Each named turn below is shown by a few rows before and after it. Which turns, in which order, take the first row of each later pair to the second? The first pair is answered.
turn vefe:
[ 1.80  2.27 -0.74  2.18  0.26 -1.21 -0.59 -1.61] => [ 1.57  0.77  1.16  2.89  1.87 -0.60  1.39 -0.82]
[-2.84  1.55 -1.41 -0.90 -1.45 -0.56 -4.08  0.13] => [ 1.43  1.40  0.84  1.36 -3.07 -2.63 -1.82  2.52]
[-1.29 -2.71 -2.07 -0.25 -0.25  1.57 -2.21  1.81] => [ 0.32 -1.57 -2.44 -0.30 -1.88  0.40 -2.52  2.01]
[ 1.22 -2.20 -4.29  2.24  1.01  1.81 -2.70 -0.54] => [ 3.45 -1.73 -3.97  3.03 -0.23  0.48 -1.76  0.08]
turn mar:
[ 3.89 -1.86 -0.17  0.14  0.37  0.22  0.52 -1.77] => [ 0.50 -0.63 -1.26  1.62  1.89  0.88 -1.59 -3.17]
[ 1.88 -0.14  1.85  2.07 -1.25 -1.78  1.46  2.19] => [ 3.23 -1.64  0.47  2.55  0.29  0.19  2.02  0.21]
[ 5.71  0.58  1.80  1.53 -1.20 -1.76  3.83 -0.77] => [ 4.02  0.44 -0.35  3.20  1.85  1.24  2.51 -4.50]
turn Fovuz:
[-1.90  0.07 -0.34  0.17 -1.39 -2.47 -0.53  3.47] => [-1.38  1.17 -1.08  0.22 -1.71 -2.93 -1.00  2.26]
[ 2.54  3.40 -7.16  0.61 -2.81 -1.27 -4.78 -2.10] => [ 5.22 -0.35 -7.34 -1.76 -2.30  1.50 -2.62 -1.66]
[-0.89 -1.17 -1.52 -4.67 -0.42  0.77 -0.30 -1.80] => [-1.55 -2.25 -0.40 -4.51  0.16  1.18  0.29 -0.69]
turn Lanit:
[ 0.49 -3.13 -0.42  0.37  0.48  2.04  1.40  0.83] => [ 0.97 -3.10 -0.64  0.95 -0.27  1.70  1.20  1.42]
[-2.35 -1.18  0.36 -2.98 -0.60  1.22 -0.88 -0.16] => [-1.75 -1.34 -0.29 -1.68 -2.02  0.37 -1.93  1.72]
[-4.51  0.40 -1.68 -0.19  3.35  1.48 -2.56 -1.25] => [-4.90 -0.40 -2.18 -0.70  2.57  1.51 -3.11  0.11]

(2 to 3 turns a pair)
[-2.04 -0.95 -0.75 -1.72 -0.86  0.82 -2.03  0.17] => [-0.36 -1.83  1.43 -1.09 -1.82 -0.31 -0.07  2.11] : mar vefe vefe
[ 1.25  1.64 -1.11  0.68  2.77  2.60  1.34 -5.27] => [-1.60 -1.55  0.16 -2.90  3.17  4.09  2.20 -2.52] : Lanit Fovuz
[-2.38  1.70 -1.20 -1.87  2.07  0.46 -2.50  0.55] => [ 2.49  2.89 -1.09 -0.70 -0.66 -1.99 -1.52  1.02] : Fovuz vefe
[-0.02  1.10 -0.10  5.23  1.37 -0.42 -0.36 -0.85] => [-0.18  2.47  2.75  2.91  0.54 -2.34  1.91 -0.37] : mar Lanit mar
[ 1.51 -3.30 -2.00 -0.23  0.61  4.12 -0.92 -0.63] => [ 0.00 -4.09  0.09  0.23  0.53  3.13 -0.56  2.46] : vefe Fovuz Fovuz
[-1.62  2.22 -0.15  1.65  3.25  2.08 -0.14 -5.95] => [-3.97 -2.65 -2.14 -3.10 -0.91  2.12 -3.30  2.47] : Lanit Lanit Lanit
[ 1.42 -3.12 -3.96  0.43  1.23  0.67 -2.13 -0.57] => [-1.65 -0.68 -2.85 -0.18 -0.51 -2.40 -3.63  1.97] : mar Fovuz mar
[-2.49 -0.75  1.99  0.19 -0.49  0.90  1.31 -1.49] => [ 0.28 -0.23  1.08 -1.65 -3.16 -0.31  0.81 -0.93] : vefe mar mar
[ 1.80  2.87  1.65 -1.85 -0.52 -2.56  2.80 -2.35] => [-0.20  0.55  2.95 -2.10  1.74 -0.63  4.27 -1.63] : Fovuz vefe Fovuz
[-0.43  2.37 -2.35  0.52  0.54  0.96 -1.45 -3.80] => [ 1.00 -0.79  2.44  0.77  2.20  1.53  3.49 -1.42] : vefe vefe Lanit
[ 4.49  0.81 -3.73 -0.51 -5.14 -1.68 -3.19  3.04] => [ 5.79  4.64 -1.96  2.53 -1.40 -1.57 -0.35 -4.26] : Lanit Lanit
[ 1.05  1.27  1.22  4.29 -0.87 -2.07  1.13  2.55] => [-5.58  1.07 -0.62  0.55  1.63  1.03 -1.36  0.59] : vefe mar vefe
[-2.73 -1.45 -2.50  0.78  1.99  4.00 -2.39 -1.39] => [-0.93  3.98 -0.20  3.03 -1.96 -2.41 -2.59  0.77] : mar vefe Lanit
[-3.82 -1.30  3.14 -2.52 -0.95 -1.85 -0.07  4.67] => [-2.06  2.12  1.43  1.34 -2.92 -4.39 -2.48  3.56] : Lanit Fovuz
[ 1.91 -0.82 -1.76 -1.18 -1.55  0.31 -1.21  0.30] => [-1.00 -2.30  1.17  0.42  0.90  1.21  0.22  1.75] : vefe vefe Fovuz
[-0.76  2.14 -1.90 -1.14  1.06  1.47  0.18 -1.14] => [ 0.12  2.50 -1.01 -2.30 -1.00  0.03  0.44  0.39] : mar Fovuz mar
[ 3.76 -2.40 -0.77  1.77 -0.77  0.95  2.24 -0.80] => [-3.83  1.68 -0.79  2.63  1.07 -0.04 -0.92 -2.33] : mar mar Lanit
[-0.40 -0.59 -0.62 -1.26 -1.15 -0.94 -0.80  1.15] => [-1.73 -1.21  0.01  0.31  0.73 -0.08 -0.18  0.98] : Lanit vefe vefe
[-2.43  0.05  0.92  2.05  0.30  0.04 -0.78  2.70] => [-1.69  1.38 -0.53  1.74 -1.06 -0.74 -2.09  2.27] : vefe vefe
[-0.98  0.10  1.99  1.44 -0.76 -1.99  0.58  3.00] => [-0.37  0.28  0.50 -1.81 -2.33 -1.71 -0.36  2.98] : vefe vefe mar
[ 1.46  1.00  1.11  1.67 -2.54 -2.32 -1.08  1.90] => [-1.03 -2.07  2.79  2.33  1.79  1.15  0.84  1.21] : mar vefe Fovuz
[-0.71 -1.47 -1.10 -3.85 -1.33  1.50 -0.56  0.21] => [ 0.83 -1.66  0.03 -3.06 -2.48  0.17  0.17  2.09] : vefe Fovuz
[ 5.45  1.16 -1.90  1.96 -1.10  1.43  1.05 -2.65] => [-0.84  5.06 -1.29  2.99 -1.32 -1.07 -2.54 -1.44] : mar mar
[ 2.38 -2.41  0.24 -0.92 -1.91 -1.83 -0.45  2.17] => [ 1.98 -3.11 -0.37  1.62  1.57  1.13  0.08 -1.07] : Lanit mar vefe
[ 0.19 -1.10 -5.00  0.13  0.85  0.99 -0.84 -1.46] => [ 3.77 -1.60 -3.04  1.46 -0.14 -0.13  1.32 -0.29] : vefe Fovuz Lanit
[ 0.98 -3.25 -2.39 -4.46 -1.39  2.62 -0.33  1.39] => [ 0.81 -3.54 -1.52 -1.22 -2.27  1.41 -1.30  4.59] : Lanit Fovuz
[ 4.77 -1.47  0.09  1.92  0.20  0.18  1.62  1.38] => [ 0.30 -3.53 -0.67  0.37  3.11  3.18  1.06  1.07] : vefe Lanit
[ 2.49  1.40  0.67  2.85 -0.70 -0.79 -0.94 -2.57] => [-0.40 -2.07  2.54 -1.05  1.83  2.21  1.37 -1.90] : vefe Lanit Lanit
[-3.10  0.25  1.19 -3.06  0.28 -1.50 -0.38  1.45] => [-2.38  2.30 -0.35 -2.70 -0.42 -1.95 -1.56 -0.49] : Fovuz Fovuz
[ 3.77 -1.68 -0.45  2.52 -0.91  0.11  0.29  1.01] => [ 0.20 -2.61  0.06  0.54  2.55  3.08  1.14 -1.26] : Lanit vefe Lanit
[ 3.27 -1.82  2.26  1.37  0.38  0.50  4.14 -0.54] => [-3.43 -1.48  0.30 -0.42  3.03  2.76  1.12 -2.25] : Fovuz vefe
[-3.00  1.75  1.91  0.60  0.69 -0.66 -0.58  0.72] => [-0.88  2.84  2.13  0.66  0.21 -1.43  0.44 -1.17] : Fovuz vefe Lanit
[ 2.48 -2.30 -0.72  0.43 -2.54 -0.64  0.21  3.78] => [-1.60 -4.23 -0.90  0.59  1.56  2.63  0.24  1.98] : vefe mar
[ 6.09 -0.83 -0.77  1.23 -2.57 -0.62  1.39  0.17] => [ 2.50 -1.86  0.93 -0.94  2.27  2.46  3.76 -3.40] : Lanit Lanit vefe
[-3.00  0.40  0.88 -3.32 -4.69 -0.84 -1.48  3.85] => [-1.99  1.94 -0.57 -3.34 -5.50 -1.68 -2.68  2.06] : Fovuz Fovuz
[-0.21  0.73 -0.79  5.89  1.22 -0.25 -0.84 -1.93] => [ 1.31 -0.94 -1.55  2.20  2.04  2.20  0.95 -4.49] : Fovuz Fovuz Lanit
[-5.29 -1.90  1.25  1.98  2.95  1.70  1.14 -0.33] => [-5.14  0.03  2.87 -0.09 -0.56 -2.24  1.03  3.01] : Fovuz Lanit mar
[-0.92 -4.18 -1.81 -1.00 -1.11  2.06 -3.05  6.33] => [-2.40 -3.93 -1.19  0.54 -0.19  2.00 -3.43  6.65] : mar Fovuz
[ 2.09 -1.02  4.21  2.23  0.67 -0.86  3.63  1.63] => [-2.71 -0.91  0.81  0.71  4.36  3.04  0.81 -2.81] : Fovuz mar vefe
[-0.41 -0.41  1.53 -0.97 -1.06 -1.20  1.78  2.10] => [-3.21  0.52  0.85 -1.17  0.09 -0.54  0.42  1.15] : vefe Fovuz
[-0.51 -0.24  0.04  1.47 -0.28 -1.64 -0.85  2.75] => [-1.12 -0.18  0.61  2.59  0.93 -0.94 -1.10  1.89] : vefe Lanit
[ 1.82 -3.94  1.97 -0.98 -0.76 -0.58  2.47  1.64] => [-1.94 -4.47 -1.31 -1.37 -0.01  1.35 -0.98  1.48] : vefe Lanit mar
[-0.62  0.11 -1.63  2.27  0.84 -0.54  0.30 -1.68] => [ 0.15  0.78  0.35  1.31 -0.42 -2.46  1.21 -0.31] : mar mar Lanit
[ 3.10  1.14 -0.75  1.08 -1.46 -1.12 -0.04 -0.46] => [ 0.67  0.62 -2.05  1.95  0.85  0.97 -1.12 -2.24] : mar Fovuz mar
[ 0.82  1.83 -2.54  2.46 -1.48 -1.08 -3.07 -0.32] => [ 0.93  1.25  1.62  4.45  1.31 -0.77  1.05 -1.57] : vefe Lanit mar
[ 1.95  2.24  1.47 -0.22 -4.06 -2.98  1.35  1.03] => [ 1.33 -0.44 -1.83 -0.98  0.61  3.28  1.36 -4.68] : mar mar Lanit
[-5.67  0.42 -1.45  0.44  1.50 -0.22 -3.47 -0.43] => [-3.14  2.23  1.02 -0.72 -2.09 -4.08 -2.24  2.68] : mar vefe Fovuz
[-0.43  4.65 -0.46  0.88 -0.73 -1.43  0.30 -3.06] => [ 3.03  0.83 -1.44 -1.90 -0.54  1.34  2.32 -3.66] : Fovuz Fovuz
[-2.20  1.63  0.11 -1.58  0.84 -0.19 -0.61 -2.70] => [-1.83  2.00  0.45 -2.62 -0.55 -1.10 -0.44 -1.53] : Fovuz mar
[-2.29 -3.55  1.56 -2.29  0.65  3.50  2.20  3.73] => [-4.90  3.84  0.37  0.87 -1.54 -1.60 -2.42  2.46] : Fovuz Fovuz vefe
[-0.08 -1.10  4.52  3.57  1.30 -0.49  2.63  2.60] => [-2.38  1.11  4.84  3.44  1.95 -1.19  2.11  0.58] : Lanit Lanit Fovuz
[-1.40 -3.23  0.51  0.98  1.84  1.72 -0.45  1.23] => [-1.71 -0.32 -2.58 -0.34 -0.52  0.14 -3.51 -0.20] : mar vefe Fovuz
[ 4.34  2.70 -0.43  1.20 -1.46 -2.53 -0.13 -2.74] => [ 5.12  0.22 -0.41 -1.70 -0.56 -0.37  1.75 -3.29] : Fovuz Lanit
[-0.83 -0.43 -1.16  3.14  2.61  1.80 -0.12 -1.08] => [-0.34  1.50 -3.01  0.12  0.83  1.23 -1.70 -2.79] : Lanit vefe Lanit
[ 3.77  2.42  2.12  2.50 -2.11 -4.05  2.89 -0.46] => [-2.63 -1.66  3.09 -3.76  2.58  1.23  4.63 -1.36] : Lanit vefe Lanit
[-1.26 -0.17  0.04 -0.91 -1.48 -1.10 -1.93  3.61] => [-1.20  1.28  1.08  2.92 -0.09 -1.63 -1.55  2.32] : Lanit vefe Fovuz
[ 0.46  1.59  1.46  2.18 -2.75 -3.19  1.53  1.61] => [ 1.76  0.76  0.30  3.00  0.44  0.03  2.98 -3.11] : Lanit mar mar
[ 0.92  1.91  2.44  1.54 -0.08 -1.78  1.32  0.96] => [-2.35  0.06  2.54 -0.40  2.04  0.75  1.00  1.08] : vefe Lanit
[ 0.55 -0.42 -2.99  2.46  1.13  1.91 -2.31 -2.23] => [-0.26  2.02 -1.64  0.71 -2.49 -2.35 -3.24  0.66] : mar Fovuz mar
[ 0.01  2.98 -0.58 -0.70  1.17 -0.16 -0.40 -3.38] => [ 2.56  2.28 -0.41 -1.53 -0.32 -0.56  0.68 -2.52] : Lanit vefe mar
[ 4.20 -2.24 -3.37  1.32 -0.06  2.54 -0.20 -3.33] => [ 2.66 -4.81 -1.42 -0.06  1.16  4.01  1.67 -1.28] : Lanit Fovuz
[-2.16 -3.16 -0.70 -2.56  3.86  4.23 -0.97 -0.74] => [ 6.79  1.35  0.39  1.11 -1.58 -1.66  0.67 -0.51] : vefe vefe Lanit
[ 1.11  2.08 -2.59  2.29 -1.10 -0.37 -3.25  0.45] => [ 3.33 -1.02 -3.12  0.26 -1.09  1.85 -1.55  0.49] : Fovuz Fovuz
[ 1.91 -1.06  2.12  3.51 -0.95 -0.55 -2.07  1.47] => [-2.14 -1.19  2.09  2.64  1.28  0.65 -2.77  1.04] : mar vefe mar
[-1.80  1.23  2.15 -0.06  2.27  0.53 -0.38 -1.33] => [-1.46  0.04  2.49 -1.55  0.09 -0.46 -0.66  2.27] : Lanit mar Lanit
[ 1.08 -3.84  1.12 -5.33  0.89  2.04  3.49  0.59] => [-2.01 -4.93 -2.09 -4.29  1.14  3.47 -0.41  1.46] : mar Lanit
[ 0.53 -2.42  0.35  1.67 -2.03  0.64  0.44  4.01] => [-0.86 -2.63 -1.57  3.06  0.55  2.99 -0.92  1.09] : mar mar
[-0.31 -3.34 -0.77  0.54  3.75  2.90  0.67 -1.34] => [ 3.98 -3.09  0.65  2.09  1.66  0.43  2.00  0.38] : vefe vefe vefe
[-1.12  3.00 -0.93  0.60  0.18 -1.32 -0.60 -2.32] => [ 1.53  0.46 -1.84 -1.49 -0.11  0.65  0.74 -2.92] : Fovuz Fovuz
[ 1.39 -1.28 -1.93  4.55 -0.65 -2.02 -1.60  2.86] => [-2.37 -2.54 -2.69  2.99  2.66  1.11 -2.36  0.60] : Fovuz vefe vefe
[-1.21 -0.53  5.02 -0.47  2.42  0.14  4.47  1.53] => [-2.63  3.08  4.30  2.24  3.05 -0.95  2.17 -0.84] : mar Fovuz Fovuz
[-0.06 -1.26  0.03  0.17  3.27  4.13  1.21 -3.76] => [-2.46 -1.37  1.83  1.58  3.95  3.60  1.30 -1.84] : Fovuz Fovuz
[-0.26  0.07 -0.07 -3.31 -0.20 -1.77  0.27  2.01] => [ 2.20 -0.54 -2.60 -2.34  0.11 -0.38 -0.43 -0.74] : mar mar vefe
[ 2.21 -1.94  3.10 -0.17 -0.73 -1.14  2.71  1.26] => [-2.07 -1.84  1.72  2.71  3.11  1.37  0.82 -1.31] : mar Fovuz mar
[ 0.72  1.81 -2.04 -1.01 -2.66 -2.35 -1.91  0.83] => [ 0.68 -1.40 -1.28  3.11  2.33  1.88  0.07 -1.55] : vefe mar mar
[-2.40 -3.07 -2.00  2.16  2.06  1.21 -1.08  1.29] => [-2.85 -0.65 -2.37  1.32 -0.44 -1.52 -2.77  2.29] : mar vefe
[-0.22 -1.64 -2.98 -2.78 -0.94  1.44 -3.00  1.87] => [ 2.00  1.77 -2.25  3.24  0.29 -0.02 -2.56 -2.07] : Lanit Lanit Lanit
[ 0.70  3.76 -0.40 -1.73 -3.91 -3.94 -0.16  2.60] => [ 2.92  4.37 -1.02 -1.15 -3.55 -3.49  0.19  0.32] : Fovuz Lanit
[ 0.66  0.80  0.01  1.05  1.83  1.25  1.56 -5.17] => [-0.20  4.18  1.25 -0.48 -1.66 -2.99  0.51 -2.67] : mar mar Fovuz
[-0.98 -0.24  1.88 -3.27  0.49 -0.58  1.41 -0.53] => [ 0.26  1.29 -0.66 -2.75 -0.27 -0.73 -0.20 -2.38] : mar mar vefe
[-1.02  1.10 -3.64  0.70  0.66  1.59 -2.84 -3.22] => [ 0.90  2.12 -0.07 -1.61 -3.82 -3.00 -0.97  2.02] : mar mar
[ 3.44 -0.27  0.44 -2.21 -1.14 -0.15  0.02 -0.66] => [-0.04 -0.87  3.39 -0.98  0.16 -0.92  0.47  2.44] : Fovuz Fovuz Fovuz
[ 0.80 -3.61  2.27 -0.91 -0.24  0.56  1.46  4.06] => [-1.91 -2.80 -1.24 -0.64 -0.83  1.06 -2.80  4.01] : vefe Lanit
[ 0.46 -1.56 -3.07  0.35  0.57  0.94 -0.66 -0.60] => [ 0.72 -2.25 -2.54 -0.05  0.02  0.79 -0.49  0.79] : Fovuz vefe Fovuz
[-1.84  2.49 -0.83  4.06 -0.49 -1.80 -3.59  0.38] => [-0.66  2.40  2.12  5.09  1.71 -1.39 -0.01 -1.32] : vefe Lanit
[-4.26  1.57  0.10 -3.76 -1.40 -1.37 -1.05  1.19] => [-3.11 -0.70  2.71 -0.64 -0.56 -1.55  0.95  4.04] : Lanit vefe vefe
[-2.74 -0.77 -2.24  2.70 -0.54  1.45 -4.68  2.38] => [ 0.91  0.42 -2.79  2.84 -2.57 -0.11 -4.26  2.01] : vefe Fovuz
[ 1.33  1.08 -2.58  4.82  1.46  0.97 -0.40 -2.88] => [ 3.80  1.28 -0.81  3.90  0.60  0.12  2.04 -3.00] : Lanit vefe vefe
[-0.84  1.06  1.48  3.19 -0.02 -0.79  1.48 -0.51] => [-2.72 -1.07  1.71 -1.37  0.08  1.02  1.79  0.60] : Lanit Lanit Lanit
[ 0.84 -0.92 -2.01 -3.72 -0.37  0.94  0.22 -0.37] => [ 0.36 -1.15 -2.46 -3.26  0.11  1.21 -0.34 -0.26] : Fovuz vefe mar
[ 5.08 -2.87  0.61  3.45  1.08  1.97  2.36 -0.20] => [-4.47  1.44 -1.99  1.90  2.59  1.73 -3.05 -2.39] : vefe mar Fovuz
[-2.92  0.86 -2.27  2.84  1.59 -1.72 -1.39  2.05] => [ 0.62  2.52 -0.76  3.79  1.96 -2.47  1.27 -1.01] : Fovuz vefe Lanit
[ 2.63  1.02 -0.15  2.44 -3.24 -2.56 -1.54  5.15] => [-2.68  0.42  2.44  4.35  1.12 -1.24 -0.68  5.04] : vefe Fovuz
[-2.39 -0.73 -3.06  2.08  2.84  2.33 -1.85 -2.63] => [-1.70  3.04  0.11  3.30 -1.07 -3.77 -2.08  1.43] : mar Lanit vefe
[-1.09  2.61  1.42  0.30  0.22 -0.48  0.45 -3.14] => [-0.56  3.14  1.10 -0.57 -0.52 -0.75  0.49 -3.12] : Fovuz mar
[ 4.76  0.69 -3.66  2.91 -1.27  0.45 -1.60  0.02] => [ 1.61  0.31 -4.10  2.93  2.26  2.89 -1.68 -2.64] : Fovuz mar Lanit
[ 4.60 -3.82 -0.21 -1.45 -1.46  1.99  2.55 -0.23] => [ 0.60 -0.45 -3.98 -3.70 -3.35  0.99 -2.70 -1.33] : Fovuz vefe vefe
[ 1.14  2.20  2.48  2.18  1.17 -2.08  1.73 -3.11] => [-1.63  3.52  2.31 -0.12  0.36 -3.21 -0.01 -2.06] : vefe vefe mar
[-2.70 -1.26  0.70 -1.84  2.14  1.12 -0.81  0.35] => [ 0.34 -2.49  0.85 -1.69 -0.24 -0.06 -0.22  2.92] : mar Lanit mar
[-2.39 -0.60  1.34  0.51  1.56 -0.61  0.18 -2.19] => [-1.26  0.21  0.15  0.51  1.15 -0.78 -0.42 -3.28] : Fovuz Fovuz
[-3.97  0.54 -0.04 -1.29  1.10  0.77  0.13 -0.73] => [-2.22 -0.70  0.65 -2.26 -0.96 -0.40  0.40  2.29] : Lanit mar
[-1.86  0.50 -1.79  5.57 -0.35 -0.68 -3.26  2.89] => [ 1.63  2.06  0.62  6.68 -0.53 -2.38 -0.44  1.27] : mar Lanit
[ 0.42  1.14  2.04  0.87  1.96 -0.57  0.50 -1.36] => [ 0.90  1.57  2.29 -0.89  0.33 -1.88  1.03 -0.07] : vefe mar mar
[ 2.71 -3.71  1.24  0.64  1.48  3.23  2.67 -1.58] => [ 3.55 -0.76 -3.27 -1.92 -2.91  1.22 -1.62 -1.92] : Lanit vefe vefe
[ 2.49  0.65 -0.08  0.51 -1.79 -1.67  2.87  2.43] => [ 0.90 -2.36 -1.85 -0.11  1.39  2.84  2.71 -0.06] : mar vefe Lanit
[ 3.05  4.26  2.96  2.68 -1.13 -2.00  0.52 -2.69] => [ 1.45  3.21  3.52  2.85  1.55  0.22  1.59 -4.20] : vefe Fovuz Fovuz
[ 3.28  2.20 -0.90 -0.89  1.52 -0.09 -0.72 -1.21] => [ 2.74  2.37 -0.21  1.23  2.38 -0.32 -0.19 -1.03] : mar vefe mar
[-5.80 -3.05  1.62 -3.21  1.51  1.27 -0.84  2.88] => [ 1.41 -0.47  1.86  2.14 -3.78 -4.04 -0.94  5.30] : vefe Lanit vefe
[ 3.95 -4.33 -0.10 -3.51  1.61  4.15  0.98 -0.05] => [-1.81 -4.17  1.17 -0.70  4.96  4.92 -0.23  0.49] : Fovuz mar
[-0.83  3.63  4.22  1.01 -1.16 -4.76  2.27  2.54] => [-4.59  4.77  2.86  0.99  1.60 -3.18  0.69 -0.46] : vefe Fovuz
[-0.79  0.66  2.26 -2.00 -0.66 -2.29 -0.76  1.63] => [-1.52  1.04  1.62 -2.44 -0.66 -2.04 -1.23  1.13] : vefe vefe vefe
[-4.39 -2.50 -0.23  2.69  2.64  3.52 -0.35 -1.19] => [-5.74  2.21 -0.01  2.45 -0.57 -1.30 -2.71  0.01] : mar Fovuz
[-1.97  3.87 -0.96  1.65 -0.54 -2.01 -1.57 -1.18] => [ 0.47  3.94 -1.28 -0.80 -1.39 -1.82 -0.64 -2.66] : Fovuz mar Lanit
[-1.14  0.06 -0.41  1.05  3.28  2.60  0.39 -5.15] => [ 4.58  1.54  0.83  2.78 -0.68 -1.01  1.69 -3.25] : vefe vefe
[-4.37 -0.98 -0.38 -5.00  0.81 -0.17 -1.74  0.94] => [-3.12  0.07 -2.00 -2.60 -1.44 -1.91 -4.10  2.91] : Lanit Fovuz
[-3.82  0.17  3.12 -0.83  1.08 -0.37 -0.75  3.66] => [-3.37  2.48  0.59 -0.09 -0.56 -1.42 -3.42  2.94] : vefe Lanit
[-1.84  1.80  0.25  2.25  1.31 -1.11 -0.68 -0.44] => [-1.62  2.19 -0.07 -0.31  0.80 -0.90 -0.34 -2.16] : Lanit vefe Lanit
[ 3.37  1.03 -1.70 -3.39 -1.56  0.02 -0.35 -1.10] => [ 0.82 -3.12  0.43 -2.95  0.77  2.14  1.15  2.04] : vefe vefe Lanit
